In the data rows, 128 means zero.
Here are some points, each followed by its number:
[153 127 138 161 166 161  71  60 144 217  98 133 167] 0
[124  82 100 119 115 114 167 131 181 126 162 140 158] 1
[190  64 181 118  90 156 152  78 119 173 161 177  86] 2
[ 99 132 104 157 145 110 129 150 139 130 149 115 146] 3
[152 130 149 154 154 156  58  68 189 226  85 115 187] 4
[147  72 143  79 116 136 134 180 144 148 144 155 116] 5
[ 86 125 102 175 148 124 112 165 139 130 151 124 132] 6
[ 85 141 118 165 139 132 130 157 136 119 131 121 134] 7
[113  92  89 106 166 103 178 148 173 109 182 124 158] 8
[164 119 139 104  87 168 148 103 117 129 118 141 105] 9
[ 91 147 107 146 134 112 127 154 129 111 142  94 140] 10
[ 95 111 101  95 115  74 142 199 189 137 151 120 143] 11
[130 135 142 115  69 139 142 155 109  91 150 112  90] 12
[ 82 135  96 191 141 136 123 170 131 116 132 126 141] 13
[109 126  89 113 128 103 156 162 142  89 194 133 110] 14
[128  98  61  91 232 125 172 150  79  82 142 168  94] 15
[111 176 155 148 102  89  79  91 117 131  78  94 170] 16
[ 82 129  93  81 104 101 184 225 153  71 164 121 105] 17
[139 110  52  81 225 127 172 140  68  91 136 169 103] 18
[137 168 159 143 120 114  95 113 115 137 103 124 164] 19
[101 139 118 158 131 141 138 140 148 133 131 111 158] 20
[138 187 166 157  99 103  91  55 120 143  71  69 169] 21
[ 76 134  94 189 145 135 120 169 136 120 129 131 140] 22
[134 140 166 161 162 128 104 126 127 128  85 150 113] 23
[109 178 141  92  88 125 124 104 172 155 109  46 177] 24
[119 125 123 127 155  67 136  96 131 125 172 115  89] 25
[109 172 141 152 119 102  98 131 122 125 101 110 158] 26
[102 103  84  99 167 103 183 146 174 100 181 119 153] 27
[160 133 122  86  80 193 155 104  99 109 100 140 117] 28
[ 79 139  94 180 140 130 125 167 131 118 131 120 136] 29
[121 165 140 125  73 105  75  97 122 163  63 200 163] 30
[ 89 138 105 172 149 113 122 152 136 125 141 116 134] 31
[114  98 126 120 123 113 146 127 193 140 133 137 173] 32
[170  59 173  84 113 163 141 180 116 152 129 158  88] 33
[125  92 100 119 117 122 170 137 168 110 165 136 153] 34
[101 148 111 161 122 136 127 147 128 123 124 109 154] 35
[157  86 128 103 178 126 157 145  83 104 179 148  71] 36
[145 105 137 129  82 105 107  95 175 184 151 163 127] 37
[107 165 129  69  96 143 129 125 172 151  82 128 170] 38
Which five points above are nearest to each new point? Their numbers follow each, nearest first.
[127 139 159 134 129 133 136 107 151  89 114  92  70] 12 23 9 25 7
[152 129 114  93  97 162 182  93 131 143 142 130 149] 9 28 34 1 32
[132  87 135 117 114 119 151 143 146  82 149 111  86] 12 14 34 1 5
[142 137  86  85 193 119 146 111  77 100 146 108 116] 18 15 36 25 10
[ 72 164  82  87 108  91 192 213 162  58 158  81  97] 17 14 11 10 27
[105  93  97  74 116  65 137 170 196 161 161 115 144] 11 1 32 8 34
[133  97 142 112 105 138 151 125 137  88 135 115  86] 12 9 34 5 14
[137  83 122 130  79  86 133  91 185 182 163 144 146] 37 32 1 34 25
[190  99 184 125 116 185 105 112  88 142 124 147  79] 9 2 33 28 23
[116 166 179 151 150 111 104 120 135 103  79 152  91] 23 26 19 7 16
[138 105 117 105 152  72 159  97 141 129 182 127  82] 25 14 36 34 8
[169  75 140 115 186 141 145 141  81  99 166 157  50] 36 15 33 18 5
[148 137 131  92 153 130 141 107 110 119 145  90 124] 25 9 10 20 3
[192  55 177 117  89 158 148  90 115 177 161 178  89] 2 33 9 37 5
[144  93 150 137 134 135 126 134 141 105 128 115  97] 23 9 12 7 20
[106 174 156 126  79 104  58 125 103 131  52 195 183] 30 19 16 26 23
[155 173 163 138  76 143  94  40 117 140  96  53 144] 21 16 19 24 26
[127  98  91 116 118  81 159  92 171 157 176 151 144] 1 34 32 37 8
[189  86 169 117 107 175 126  88 120 191 140 170  99] 2 9 33 37 5
[ 93 171 122 121 108 108 114 151 111 116  77 160 161] 26 19 35 7 30
[142 106 152 137 135 131 125 124 137 101 122 110 100] 23 9 12 7 20
[148 111 160 135 110 176 102 107 163 193 136 145 146] 37 0 9 4 32
[118 148 170 146 153 114 119 120 134  95  91 135  77] 23 26 7 19 31
[125 123 125 124 156  64 143  87 127 126 177 119  71] 25 14 36 3 31
